Here are some numbered points:
(0.8, 0.7, 0.8, 0.0, -0.2, -0.3, -0.6, -0.3, 0.7, 0.8, 2.5, 1.1, -0.7, -1.5, -1.1, 0.3) 0
(1.1, -0.1, 2.5, 0.8, 0.2, 1.4, -1.3, -1.2, -2.2, -0.2, -1.2, -0.2, -0.6, 0.7, -1.2, 0.3) 1
(-1.5, -0.9, -1.3, -0.6, -0.2, -1.2, 1.2, 1.9, -0.2, 0.2, -0.5, 0.3, 1.2, -0.3, 2.4, -0.4) 2
(-1.6, 0.4, -1.9, -0.8, -1.0, -0.9, 0.5, 1.1, 0.0, 0.2, 1.2, -0.8, 1.5, -0.3, -0.9, -0.3) 3
(1.3, 0.9, 0.3, -0.3, 0.8, 0.8, 0.2, -1.7, 0.4, -0.4, -1.0, 0.5, -0.8, 0.0, -1.1, 0.3) 4
(-1.6, -0.5, -1.1, -0.7, -0.3, -2.6, -0.9, -0.3, -0.9, 0.7, 0.8, -0.1, 1.3, -0.5, -0.4, -0.9) 5
(-0.5, -0.3, 0.3, 0.8, -0.7, 2.2, -0.3, -0.9, -1.2, -0.4, -1.5, 0.1, -1.2, 0.1, -0.6, 0.5) 6
(1.7, -0.3, 0.8, -0.1, 1.6, 2.0, -0.2, -1.7, 0.2, -1.3, -0.9, 0.5, -0.8, 0.2, -0.6, 0.9) 7
(-0.8, -0.2, -1.2, -1.9, -0.2, -1.9, -0.2, 3.6, -0.8, 0.3, 0.4, -0.6, 1.1, 0.3, 3.1, -0.7) 8
(-1.0, 1.3, -1.2, -0.1, -0.5, -1.0, 0.7, 1.8, 1.9, 0.0, 1.3, 0.1, 1.4, 0.2, 0.7, -0.2) 9
(-1.1, -1.0, -0.6, -0.3, -0.2, -1.4, 0.5, 1.6, -0.6, 0.6, 3.2, 0.0, -0.4, -0.2, -0.3, 0.1) 10
(0.0, 0.2, -1.0, -0.8, -1.3, -1.5, -0.7, 0.8, 0.7, 3.3, 1.3, -1.0, -0.6, -0.2, -2.1, -0.5) 11
(0.9, -1.7, 0.3, 1.3, 0.3, 0.5, -0.2, -0.6, -0.2, -0.5, 1.1, 0.6, -0.6, -0.3, -2.1, 0.6) 12
(-1.1, -0.2, -0.4, 0.2, -0.5, -1.1, -0.7, -0.1, -1.5, -0.2, -0.1, -0.2, -0.5, 0.2, 0.5, 0.3) 13
(1.4, -0.3, -0.3, 0.0, 0.1, 0.0, -0.3, -0.4, 0.0, -1.6, -0.7, 0.9, -0.7, 0.1, -0.9, 0.2) 14
(-1.3, 0.8, -0.7, -1.5, 0.5, -0.9, 0.1, 0.2, -0.2, 0.9, -0.3, 0.0, -2.1, 1.1, 0.9, 1.9) 15
(-0.5, -0.2, -0.3, -0.4, 0.7, -1.1, 0.3, 1.7, 0.0, -0.2, 0.7, 0.8, 0.8, -0.5, 1.5, -0.5) 16
(-0.5, 1.2, 0.3, 1.0, 0.1, -0.2, 1.3, -1.3, 0.3, -0.2, -0.7, 0.2, 0.2, -0.3, -1.9, 0.0) 17
(-0.9, -0.1, 0.7, 0.5, 1.1, -1.3, 0.6, -1.5, 2.0, 2.7, -0.4, -0.2, -0.8, 0.1, -1.2, -1.2) 18
(-0.4, -0.5, -0.4, -1.2, -0.2, -0.6, 0.2, 2.6, 0.1, -0.9, -0.2, 0.6, 1.6, 0.3, 2.3, -0.3) 19
(-0.9, -0.2, -1.7, -0.3, -0.5, -1.7, -0.6, 2.7, -0.4, -0.6, 1.2, 0.1, 0.4, 1.1, 2.5, -0.5) 20
(2.4, -0.6, 0.8, 0.1, 0.4, -2.0, -0.8, 0.2, -0.5, 0.3, -0.4, -0.5, -0.2, 1.3, -0.2, 1.4) 21
(-1.6, -0.8, 3.1, 1.2, 1.3, 2.5, -0.1, -2.4, 1.3, -0.5, -0.5, -1.7, -0.4, -0.6, -2.3, 0.0) 22
(2.2, 0.3, -1.3, -0.5, 0.1, -0.6, -0.8, 0.3, -1.4, -0.6, -1.1, 0.7, -0.6, 1.7, 1.6, -0.4) 23
(-0.8, 0.3, -1.0, -1.9, -0.4, -0.5, 1.0, 1.0, 0.9, 0.2, 1.3, 0.0, 1.2, 0.4, 0.6, -0.8) 24
(-0.9, -0.1, -1.2, -0.4, -1.1, 0.1, 0.2, 1.7, -0.8, -0.7, 0.5, -0.1, 1.4, 0.4, 3.8, -1.3) 25
(-0.2, -2.0, 0.6, -0.1, 0.3, 1.0, 1.3, -1.1, 0.1, 0.6, -1.3, -0.4, -1.2, 1.1, -0.2, 1.0) 26
(1.8, 0.2, 0.9, 0.0, 0.5, 2.1, -0.3, -1.0, 0.2, -0.6, -0.3, 0.5, 0.1, -0.4, -1.0, 1.0) 27
(-0.9, 0.6, 0.4, -0.7, -0.2, -1.1, 0.7, 1.1, 2.8, 0.2, 0.2, -0.4, 1.2, 0.3, -1.2, -3.7) 28
(-1.0, -0.6, 1.3, 0.5, -0.2, 0.3, 0.0, -1.4, 0.1, 1.4, -1.6, -0.4, -2.2, -0.2, -0.3, -1.3) 29
(0.3, 1.0, -1.6, 0.0, -0.9, -0.5, 0.2, 1.3, 0.4, -0.1, 0.7, -0.4, 1.5, -0.4, 1.5, -0.9) 30
(-1.7, 0.9, 1.3, 0.2, 0.0, -0.4, 0.7, -0.7, 3.7, 1.5, 0.4, -0.3, 0.4, -0.2, -0.7, -0.9) 31
(-1.2, -0.5, -1.0, 0.3, -0.6, -0.7, 1.1, 0.6, -0.4, -0.5, 0.3, -0.3, 1.1, 0.5, 2.1, -0.5) 32
(-0.5, 1.0, -0.1, 0.7, 0.1, -0.3, 1.1, -0.8, 0.2, -0.2, -0.5, 0.1, 0.3, -0.1, -1.3, -0.1) 33
(-1.0, -0.1, 2.1, 1.1, -0.5, 0.0, -0.3, -0.5, 1.7, 0.0, -0.3, -1.2, -0.4, -0.1, -0.8, 0.5) 34
(0.3, 0.2, -1.0, 1.0, -0.6, -0.7, -0.5, -0.5, 1.1, 1.4, 1.0, -0.6, 1.2, -0.3, -1.5, 0.1) 35
(-0.2, -0.5, 2.6, -0.3, 0.1, 3.3, -0.5, -1.5, 0.2, -0.9, -0.5, -0.3, -1.5, -1.0, -0.3, 0.6) 36
(-0.5, 0.9, 0.0, 0.7, 0.2, -0.3, 1.0, -1.2, 0.2, -0.2, -0.6, 0.1, 0.2, -0.3, -1.5, 0.0) 37
(-0.8, 0.0, -1.2, -0.4, -0.6, -0.9, -0.1, 1.7, -0.2, 1.4, 0.4, -0.3, 0.6, 0.6, 2.9, -0.3) 38
(-0.5, 0.7, -0.8, -0.3, -0.2, -1.5, -0.5, -0.4, 1.2, 0.1, 0.1, -0.5, 1.0, 0.1, -1.0, 0.2) 39
(0.3, 0.6, -1.5, 0.1, -0.7, -0.6, 0.1, 1.4, 0.5, -0.1, 0.7, -0.1, 1.4, -0.5, 1.6, -1.0) 40
(-1.1, 1.3, 0.3, 0.0, 0.9, -1.1, -1.1, -2.5, 0.7, -0.6, 0.4, -0.2, 1.6, 0.1, -0.5, 0.6) 41
(-0.8, -0.6, -1.3, -0.7, -0.9, -0.9, 2.2, 1.1, -0.7, -0.2, 0.6, -0.6, 1.1, 0.3, 1.5, 0.0) 42
Which point above is nearest to each new point by angle? Its number follows each.
(-0.7, 0.2, -0.7, -0.4, -0.6, 0.5, -0.3, -1.7, -0.5, -0.7, 0.6, 0.1, 1.3, 0.3, 0.1, -0.6) ~ 41
(-1.6, 0.1, -2.2, -0.2, -0.4, -0.6, 0.9, 0.5, -0.2, 0.9, 0.5, 1.0, 1.0, -1.0, -1.9, -1.6) ~ 3
(-0.5, -0.2, 0.7, 0.8, -0.7, 1.9, -0.3, -1.0, -0.7, -0.1, -1.4, 0.1, -1.2, 0.1, -0.7, 0.5) ~ 6
(-0.2, 0.3, -1.2, -0.9, -1.5, -1.9, -0.8, 1.0, 0.8, 3.9, 1.4, -1.2, -0.5, -0.2, -2.4, -0.6) ~ 11
(-0.8, -0.4, -1.4, -2.4, 0.0, -2.2, -0.2, 4.2, -1.0, 0.3, 0.4, -0.6, 1.5, 0.4, 3.7, -0.7) ~ 8
(-0.6, -0.1, 1.8, 1.1, -0.4, 0.1, -0.3, -0.7, 1.3, -0.2, -0.5, -1.0, -0.5, -0.2, -0.8, 0.6) ~ 34
(0.8, 0.6, 0.8, 0.1, -0.4, -0.4, -0.7, -0.1, 0.6, 0.9, 2.9, 1.2, -0.7, -1.7, -1.0, 0.1) ~ 0
(-1.0, 1.4, 0.5, 0.5, -0.2, -1.1, 0.4, 1.0, 0.2, 0.0, 0.2, -0.1, -0.4, 0.1, 0.7, -0.7) ~ 9
(2.9, -0.6, 1.1, 0.1, 0.5, -2.3, -0.9, 0.5, -0.5, 0.4, -0.3, -0.5, -0.2, 1.5, 0.0, 1.5) ~ 21
(-1.0, -0.2, 1.8, 0.8, -0.2, 0.0, -0.3, -0.1, 1.4, -0.1, -0.1, -1.0, -0.2, 0.1, -0.3, 0.4) ~ 34
(0.6, 0.5, 0.6, -0.1, -0.4, -0.5, -0.5, 0.2, 0.4, 0.8, 2.5, 1.1, -0.7, -1.4, -0.3, 0.1) ~ 0
(-1.9, 1.0, 1.6, 0.3, 0.1, -0.4, 0.8, -1.3, 3.9, 1.6, 0.2, -0.4, 0.4, -0.1, -1.3, -1.1) ~ 31
(-1.3, -0.9, -0.7, -0.3, -0.6, -1.3, 0.4, 1.6, -0.6, 0.8, 3.6, -0.1, -0.5, -0.5, -0.7, 0.2) ~ 10
(-0.7, -0.1, 0.7, 0.4, 1.2, -1.4, 0.8, -1.3, 2.3, 2.9, -0.3, -0.4, -0.7, 0.0, -1.1, -1.3) ~ 18
(1.5, -0.3, 0.7, 0.0, 1.7, 2.0, -0.2, -1.6, 0.2, -1.4, -1.1, 0.5, -0.8, 0.2, -0.7, 0.9) ~ 7
(-0.7, -0.5, 1.3, 0.7, 0.3, 0.2, -0.3, -1.1, 0.2, 1.6, -0.5, -0.3, -2.1, -1.0, -1.1, 0.1) ~ 29
(-1.7, -0.1, 0.6, 1.0, 0.0, -0.2, -0.8, -2.7, -0.2, 1.2, -1.0, 0.6, -1.3, 0.6, -1.6, -0.6) ~ 29
(0.7, -1.7, 0.2, 1.2, 0.3, 0.5, -0.3, -0.7, -0.3, -0.3, 1.0, 0.8, -0.5, -0.3, -2.0, 0.4) ~ 12
(0.0, -0.5, 2.3, -0.2, 0.2, 3.0, -0.4, -1.5, 0.3, -0.8, -0.6, -0.3, -1.5, -1.0, -0.3, 0.5) ~ 36
(0.4, 0.3, -1.3, -1.3, 0.1, -0.3, 1.0, 1.5, 0.3, -2.1, 1.0, -0.4, 1.8, -0.3, -1.1, 1.4) ~ 3
(1.9, 0.3, 0.8, 0.2, 0.5, 2.1, -0.4, -0.9, 0.1, -0.6, -0.3, 0.6, 0.2, -0.4, -0.6, 0.9) ~ 27
(-0.9, 0.8, 1.5, -0.4, -0.3, -0.5, -0.6, -1.3, 2.1, 0.9, -0.1, -0.2, 1.1, -1.0, -0.6, 0.6) ~ 31
(-1.2, 1.2, 1.4, 0.4, -0.6, -0.8, 1.3, -1.9, 2.6, 0.4, -0.1, -0.3, -0.1, -0.1, -1.4, -0.3) ~ 31
(0.0, 0.7, -1.0, -0.3, 0.1, -1.2, 1.2, -1.6, -0.4, -0.9, -1.1, -0.7, -1.4, 0.6, 1.1, 0.5) ~ 15
(-1.5, 0.4, -1.9, -0.8, -1.1, -1.0, 0.5, 1.5, 0.3, 0.2, 1.4, -0.9, 1.8, -0.2, -0.9, -0.5) ~ 3
(1.1, -0.7, 2.4, 0.6, -0.3, 2.5, -0.2, -1.7, -0.3, 0.1, 0.8, -0.3, -0.8, -0.1, -0.4, -0.2) ~ 36
(-0.8, -0.6, -1.3, -0.7, -0.9, -0.9, 1.9, 1.6, -0.7, -0.3, 0.6, -0.7, 1.1, 0.4, 1.6, 0.1) ~ 42
(-0.6, -0.7, 1.2, 0.8, 0.4, 0.3, -0.2, -1.1, -0.1, 1.7, -0.5, -0.3, -2.6, -1.0, -1.2, 0.0) ~ 29
(-1.3, 0.9, -1.2, -1.9, 0.5, -0.9, 0.1, 0.6, -0.6, 1.0, -0.1, 0.1, -2.3, 1.1, 1.2, 2.2) ~ 15
(-1.2, 1.0, 1.1, 0.4, -0.5, -0.8, 1.1, -1.3, 2.2, 0.4, -0.1, -0.2, -0.1, -0.1, -0.9, -0.3) ~ 31
(-1.2, -0.2, -0.9, 0.0, -0.6, -1.5, -0.8, 0.1, -1.7, -0.2, -0.1, -0.2, -0.5, 0.3, 0.7, 0.4) ~ 13
(2.2, 0.2, 1.2, 0.2, 0.6, 2.5, -0.4, -1.3, 0.1, -0.7, -0.5, 0.8, -0.1, -0.4, -0.9, 1.2) ~ 27
(1.7, -0.2, 0.6, -0.2, 1.9, 1.9, -0.2, -1.6, 0.2, -1.5, -1.1, 0.6, -0.8, 0.3, -0.7, 1.0) ~ 7
(-1.6, 0.9, -0.9, -0.2, 0.3, 0.0, 0.5, -0.7, -0.4, -0.5, -1.0, 1.1, -0.9, -1.0, 0.5, 0.7) ~ 15
(-1.4, -0.8, -1.4, -0.7, -0.3, -1.1, 1.1, 2.2, -0.3, 0.2, -0.3, 0.2, 1.1, -0.2, 2.4, -0.8) ~ 2
(-1.5, 0.3, -2.0, -0.9, -1.2, -1.0, 0.5, 1.3, 0.1, 0.2, 1.4, -1.1, 1.8, -0.2, -1.1, -0.5) ~ 3
(-1.2, -0.4, -1.8, -0.4, -0.6, -1.9, -0.6, 3.2, -0.4, -0.5, 1.6, -0.1, 0.4, 1.3, 3.0, -0.6) ~ 20
